One turn moves each row of this set onto another row. After a few examples, where does it send each row asked below?
ras: [ 21   9 -19 -18  23 -17  14  -7  18  17 -19  -4 -22  25]
momu: [ 14   2  38  20   6  28   8   1 -16  24 -40  26  12   8]
Pili: [-23  24 -16 -20  -2 -18  33  18  -9 -12  18   7   3  18]
ruki: [-23  23 -14 -16   0 -25  35  13 -16 -14   9  15   1  20]
Pep: [ 14 -12  -5  -7  -2  11  14  17 -16  36 -13  54 -13   5]
Kas: [ 23   8  38  22   7  31  13  -2 -20  20 -39  18  11   8]
lemar: [-22  31 -11 -18  -3 -20  30  18 -13 -18  13  13  -3  23]
mizu: [-21  23 -16 -14   1 -22  40  18  -9 -11  16   7   4  18]
doti: [ 31  19   5  34  -1  -2  10  54  -9 -18  -3  -8  -3  13]
Nuro: [-22  27 -18 -12   1 -21  36  11 -11 -12  19   8   0   8]
ruteb: [-22  22 -20 -16  -2 -24  30  13 -16  -9  17  12   3  10]
Zal: [  1  22  10  14  10 -20  31   8  30  -2  12   4  38  10]
muni: [ 22  14  42  20   6  30  14   3 -15  21 -36  25  15   6]
Num: [ 19  13 -22 -12  29  -9  13   0  19  10 -19  -5 -21  37]
fefol: [ 25   8  39  21   3  27   2   2 -15  23 -35  30  11  11]
nes: [ 19   0   8  24 -11  32 -10  20  -2 -15  10  22  15 -23]
lazas: [ 27  20  12  33  -5   8   8  57  -1 -17  -7  -4  -4   9]
Vas: [ 22   7  40  24  14  24   3  -2 -10  23 -38  21   9  17]
Pumur: [-13  10  -3 -11   3  12 -12 -23 -15  38   4  -7  -9  16]
tuma: [ 25  21   9  30   4   0  11  60  -5 -18   0   5  -8   6]
feno: [ 21   3   4  17 -15  34 -10  11   1 -22  10  16  12 -20]
Bogi: [ 21 -10  -1  -4   5   5   7  14 -13  32 -16  59 -14  -1]
nupa: [  6  21  19  16   9 -20  26   9  22  -2  17   4  42  21]
leg: [ 29  25   0  31   2  -1  16  56  -6 -19  -3   4 -10   9]
Nezit: [-12   1   2 -11   2  10 -15 -31  -3  30  -8  -7  -4   9]
fer: [-17  26 -19 -16  -9 -18  34  21 -14 -13  18  10   0  10]
zubo: [ 25  10  44  27   9  23   9   8  -4  23 -37  24   7  11]
Fen: [-10   5 -11 -12   4   5 -13 -26 -15  31  -1  -9 -12  16]
Kol: [ 30   7  38  24   5  28   7   2 -16  21 -36  26  10  14]
bib: [ -9   4  -7 -15  -5   9  -9 -28  -6  34  -5  -7 -12  15]
vafu: [ 16  14 -19 -12  22 -18  15  -3  21  18 -15  -5 -19  37]
Foden: [ 18   1   1  24  -5  26  -8  15   5 -22  11  20   9 -27]
nizu: [ 18  -8  -6  -8   2  12   6   9 -16  32 -20  55 -18   6]
Vimob: [ 25   9  40  19   8  22   1   7  -9  21 -44  27   8   8]
povig: [ 18   9   3  28  -6  28  -8  21   7 -22   8  22  13 -22]
Rus: [ 28  19   7  35   6   6   9  56  -5 -21  -2   1  -1  11]
tuva: [ 25  18   2  34   1   4  11  59  -7 -22  -2   4   1  17]
suke: [-15   5  -4  -9  -1  15 -18 -22  -7  36  -3  -7 -11  14]
Fulub: [ 19 -11   2   2   0   8   4   9 -13  32 -18  58 -16  -1]
leru: [-10   5  -7  -7  -1   3 -10 -31  -6  37 -11  -7  -4  12]
Manu: [ -6   4  -1 -15  -2  12  -8 -28  -7  36  -2  -7 -10  17]
Zila: [ 22  14 -19 -14  25 -15   9  -4  24  16 -21  -2 -19  28]
zoda: [-11   5  -1 -14  -4   5 -11 -32 -10  30   1  -8  -1  12]
rapob: [  4  22  14  14  10 -15  30  11  25 -12  16  -2  39  13]
vap: [ 25  15  10  35  -7  -2  11  56  -8 -16  -9  -2  -1  17]
Fuf: [  2  25   8   9  13 -22  30  13  26  -2  14   0  39  11]
fipe: [-14  34 -10 -15  -2 -26  37  18 -12 -13  17  13   2  18]
tul: [ 26  19   6  34   5   7  16  60  -6 -14  -9   6  -7  15]

Kas -> vap
bib -> fefol
tuma -> Nuro
And these:
lazas -> fipe
Fuf -> ras
suke -> muni
Vas -> tul
Zal -> Zila
Nezit -> zubo
nupa -> Num
Pili -> Manu
nes -> rapob

